(in the rows, 128 means zero)
M: rows in a few groups, each row roughly a mix of its group's directions
M (158 x 14)
[[163 101 149 139 126 155 159 123 103  97 134 109 103 110]
 [147 128 164 129 105 111 141 135 123 114  98  94  95 160]
 [128 151 126 139 106  95 140 132  95 181 129 155 130 137]
 [102 146 142 161 126 158 114 120 175 149 132 143 103 120]
 [ 90 130 150 116 113  91 106 116 148 116 136 131 135 174]
 [124 153 132  83 115 116 134 107  84 132 105  96 119 126]
 [128  91 125 142 134 129 152 154  84 107 130  98 153 112]
 [104 142 109 154 134 105 110 138  93 133 110  91 102 102]
 [150 153 166 123  96 153 128 118 129 147 114 153  88 132]
 [144 115 110 145 122 158 146 114 145  86 144 109  90 149]
 [176 129 133 120 131 160 112 104 130 119 167 150 134 154]
 [144 145 130 136 129 135 166 130 114  88 144 143 180 126]
 [130 139  94 150 141 156 158 139 105  98 149 160 126 107]
 [142 162 110 138 133 117  84  91 109 138 106 152 137 142]
 [145  72 122 151 106 141 154 148 110 107 151 131 132 135]
 [112 109 142 111 123 117 143 180 122 142 104 126 149  88]
 [136 164 129 105 141 126 141 124 126 172 103 123 114 173]
 [147 135 119 121  82 164 147  95 116 127 156 109 106 128]
 [139  91 107 102 175 116 120 131 122 145 125 104 141 158]
 [ 95  98 113 122 107 155 148 137 132  85 146 111 153 121]
 [136 172 132 140 142 150 130 116 102 160 115 144 127  85]
 [139 147 129  91 113 112 108 110 167 134 112 172 112 118]
 [152 157 161 115 172 118 121 121 141 160 103 116 145 121]
 [138 137 128 110 101 143 112 102 141 125 130 147  64 133]
 [106 128 147 174 129 138 101 134 140 154 164 158 144 127]
 [126 136  84 148 126 100 148 126 157 137 111 107 170 126]
 [140 148 142 101 165 125 158 142 120 175 146 120 141 112]
 [131 144 127 146 109 120 106 118 141 182 145 165 131 155]
 [137 101 154 129 111 124 126 189 127 124 147 121 149 153]
 [143  96 168 119  88 114 153 159 112 131 134 133 123 110]
 [105 104 109 159 148 159 149 135 157 127 153 153 131 153]
 [131 132  78 164 117 119 157 132 142 152 137 142  98 143]
 [144 172 114 128 150 121 120 114 116 148 117 167 168 139]
 [158 123 144 138 126 105 115 160 112 166 142 137 158 162]
 [122 142 133 181 104 126 112 103 149 127 112 171 130 124]
 [117 134 150 129 101 113 114 141  92 104 138 152  79 118]
 [135 101 157 125 159 116 148 146 130 115 102  92 132  90]
 [143 116 169 141 145 156 156  95  87 135 134 134 124 124]
 [130 119  85  96 171 115 144 133 127 111 122 103 130 155]
 [ 91  97 163 127  90 136 124 136  92 138 118 145 124 123]
 [131 126 155 157 146 147 112 115 137 110 137 113  69 143]
 [154 133 154  89 145 113 108 141 123 105 103 136 115  88]
 [124  84 118 156 138 112 107 144 113  97 144  91 138 110]
 [ 98 112 126 143 165 113 121 176 148 118 106 147 143 118]
 [131 102 147 139 111 123 104 120 106  82 165 124  99 139]
 [150  87 137 145 128 137  90 134 147 107 160 151 104 123]
 [ 67 113 133 121  91 141 102 127 111 143 123 128 112 129]
 [130 105 119 102  76 105 128 147 102 146 115 154 134 112]
 [178 104 135 146 122 115 117 106 109  97 124 148 124 160]
 [ 98  90 175 103 144 149 115 135 150 140 124 110 123 127]
 [164 124 135 113 143  76 113 131 132 102 105 124 155 147]
 [128 179 128 151 174 113 114 131 132 115 128 119 162 128]
 [ 96 119 168 152 100 146 156 108 147 124 145 118 107 114]
 [146 169 143 114 106 136 148 118 149 160 104 167 133 131]
 [107 148 157 108 139 107  99 103 118 145 143 103  91 143]
 [129 133 100 161 150 113  88 125 156  96  98 135 123 129]
 [121 138 137 145 104 121 118 179 125 133 157 149 132 172]
 [131 136 145  90 127 151 158 119  83 133 142 137 127 164]
 [161 108 111 112 136  79 120 154 115 106 118 109 136 103]
 [141  82 122 143 116 119 134 138  92  97 163 119 150 138]
 [139 105 142 142 141 151  93 124 147 131 142 103 153 176]
 [ 93  98 134 137 115 142 146 113 135 121 133 155 165 169]
 [160  92  87 106 116 121 132 126 116 117 123 155 133  92]
 [140 118  93 126 117 138 114 115 146 109 111 116  79  89]
 [128 161  97 154  83 131 112 136 157 122 123 157 129 112]
 [110  65 130 119 140 131 152 148 149 131 137  97 128 139]
 [161 132 153  97 170 137 123 116 131 135 110 129 163 100]
 [117 128 157 144 113 149 138 119 104 145 165 168 102 148]
 [124 142 172 133 145 155 110 145 164 144 124 112 129 165]
 [171 141 123 113 168 139  91 119 153 131 120 150 146 136]
 [145 144 127 128  94 129 152  95 148 110 106 102 164 106]
 [145 151  95 125 151 144 142 111 169 123 142 154 161 141]
 [156 100 146 120 129 116 110 145 151 164 102  95 148 145]
 [153 116 118 174 119 134 123 115 138 107 149  90 164 124]
 [132 152 118  91 111 128 166 103 153 124 128 159 147 154]
 [134 110 120 123  78 146 163 126 135 125 128 173 114 110]
 [170 115  94 129 144 115 114 121 153 121 107 132  85 111]
 [106 119 104 129 125 142 166  98  97 105 148 132 149  96]
 [131 118  95 151 141 144 150 132 181 129 162 133 125 150]
 [114 145 104 139 104 163 129 145 102 129 108 168 151 103]
 [147 118 143 104 108 129 155 134 154 133 127 185 145 147]
 [140  96 119 121 141 159 146 104 132  90 129 130 104  88]
 [ 98 156 117 122  92 159 113  93 113 140 148 124 104 138]
 [119 127 136 130 107 133 103 117 136 199 121 125 144 113]
 [ 88 155 159 158 122 144 157 146 130 134 148 121 107 149]
 [134 153 147 101  92 136 144 121 125 155 103 169 109 114]
 [153 157 113  99 109 159 155  97 103 115 120 124 104 124]
 [143 149 133 151 174 119 125 131 131 135 150 105 169 158]
 [134 165 135 147 129 120 131 132 149 118  97 115 127  69]
 [114 115 127 131  87 138 132 118 143 136 125 135  62 141]
 [ 87 160 112 150 130 149 129  78 125 134 142 131 131 149]
 [101  89 106 135  79 113 138 124 125 122 155 151 112 136]
 [145  89 108 162 111 124 145 143 138 151 146 134 151 165]
 [107  88 152 132 138 117 133 134 143 181 132 106 107 112]
 [126 134 150 144  96 159 135 116  84 143 141 168 114 123]
 [138 157 144 125 157 107 103 117 114 152 129 118 177 151]
 [158 178 124 130 155 112  99 124  91 124 139 143 136 132]
 [147 151 148 146 152 129 145 130  89 123 161 167 112 117]
 [139  96 116 125  82 121 133 167 129 134 124 155  93 124]
 [153 106 125 129 173 156 134 132  79 145 132 134 111 126]
 [107 140 139 125 116 117 116 131  83  78 156 145 115 115]
 [191 132 117 129 135 123 139 135 111 135 153 162 129 150]
 [124 111 158  88 137 144 108 119 122  98 119 107 169 109]
 [115 141 181 110 151 142 107 120 122 120 128 102 166 137]
 [119 120 113 127 100 120 133 130  98 155 147 143 184 148]
 [123 115 114 117  87 163 166 102 136 126 138 129  97 147]
 [153 125 160 151 135  93 132 143 144 136 152 171 116 148]
 [123 131 106 162 152 109 135 147 105  93 148 125 169 117]
 [145 126 130 123 107  86 130 171 136 153 100 127  95 120]
 [154 113 135 125 150 142 143 134 126  88 134 144  87  88]
 [139 131 112 107 113 107 101 153 167 158  90 124 139 145]
 [104 144 142 119  88 147 122 154 145 159 124 163 135 157]
 [108  96 131 162 141 132 147 152 166 113 104 123 139  96]
 [ 95 128 125  90 106 142 140  96 127 130  96 128 142  91]
 [139  94 139 153  74 139 131 124 107 129 162 145 119 136]
 [180  95 141 120 157 122 112 151 138 102 125 117 112 112]
 [ 98 154 110 133 139 141 101 141 104 161 102 158 137 102]
 [ 96 168 110 125 144  98 103 130 127 159 105 136 123 101]
 [ 95 129 105 141 155 178 144  95 126 143 126 126 148 133]
 [144 113 121 151 148 119 121 119 154 129 165 147 101 176]
 [141  92 134 167  92 116 103 138 160 137 134 143 129 105]
 [176 166 139 126 167 139 113 128 144 107 110 124 110 132]
 [162 148  90 106 139 128 143 130 122 155  97 129  97 149]
 [141 100 167 105  97  81 120 146 120 115 126 118 122 138]
 [119  94 102 141  97 141 157 131 144 170 127 120 148 148]
 [145 141 129 167 166 126 137 150 134  77 130 110 140 133]
 [122 122 106 122 144 135 171 133 101  77 149 129 150 137]
 [128  79 127 130 114 173 142 125 123 129 169 146 121 141]
 [118 137 169 101 159 148 124 133 139  95 124 104 160 112]
 [167  82 129 129 135 117 146 146 144 122 159 115 102 150]
 [135 145  90 106 175 117 131 118 131 109 132 105 125 166]
 [137 151 141 117 134 123 124  87 123 181 132  96 113 111]
 [110 122 116 160  89 112 132 130 112 168 142 125 128 169]
 [176 112 154 130  86 122 151 123 115 152 140 126 115 107]
 [171 143  95 103 119 151 155 134 112 109 155 131 144 147]
 [111 150 126 112 129 167 141 107 166 168 105 127 129 108]
 [108 105 148 152 131 143 125  91 112 103 141  88 100 133]
 [175 117 124 107 117 127 126 124 104 147 165 117  91 147]
 [150 110  93 121 157  98 106 130 123 139 125  87 150 147]
 [150 101 132  91 101 156 132  97 147 158 141 133 142 147]
 [116 161  95 108 162 130 124 109 147 123 122 112  90 153]
 [176 106  98 126 132 110  99 136 123 138 143 128  94 153]
 [111 109  91 154 132 145 172 109 135 103 144 106 116 114]
 [123 107 111 121 107 162 124 129 181 156 105 125 135 149]
 [147 131 117  90 134 163 140 120 142 180 108 147 123 127]
 [147 142 136 152 139 108 121 162  98 121 172 150 137 154]
 [151 109  75 147 130 133 117 168 142 110 120 154 131 130]
 [116 104 128 155 164 145 124 120 113 105  81 139 155 117]
 [ 94 137 153 118 101 124 104 140 133 150 120 108 165 164]
 [126 186 137 159 156 119 108 117 146 103 132 118 138 128]
 [115  96 118  98 128 162 172 123 121  97 131 109 112 131]
 [134 116 163 151 143 155 156 103 119 145 144 111  93 104]
 [124 117 137 118 118 172 148 137  90 126 157 115  87 116]
 [153 130 103 129 128 100 107 158 130 134 131 179 145 156]
 [139 123 107  91 110  89 114 143 101 120 115 142 161 102]
 [138 112 160  90 131 103 108 142 119 112 100  99 145 100]
 [125 146 162 141 150 144 110  99 112 102 139 132  79 124]
 [143 146 145 150  95 120 133  89 154 104 155 139 115 156]]
which group is each row in? (one row of each group first)
[129 112 104 143 136 145 166 134 116  68 147 118 126 129]
<111>
[165 120  90 118 143 108 154 144 115 126 135 150 159  99]
<8>
[ 90 132 140 112  96 129 125 115 138 112 108  79 125  99]
<109>

[ 74 130 150 133 106 159 152 120 112 100 150 124 127 124]
<8>
[110 156 145 138 135 148 141 131 116  95  95 122 140  79]
<109>
[156 122 119 154 114 161 130 108 112 107 158 143  88 148]
<109>
[153 126 137  96 145 130  96 118 163 131  82 122 112 110]
<8>
[153 114 115 143 152 109  82 140 176 141 117 130 122 120]
<111>
[ 89 132 102 136 117 157 101 129 112 155 144 163 111 148]
<109>
[158 107 144 155 109 137 109 137 144 118 157 178 130 118]
<111>
[101 170 134 135 126 144 122  80 122 144 119 152  96 127]
<8>
[170 109 156 122 120 120 123 177 124 141 129 156 105 127]
<8>
[139 138 122 141  63 117 143 116 113 160 123 153 136 120]
<111>
[115 115 105 123  83 134 148 159 161 160 111 144 122 138]
<8>
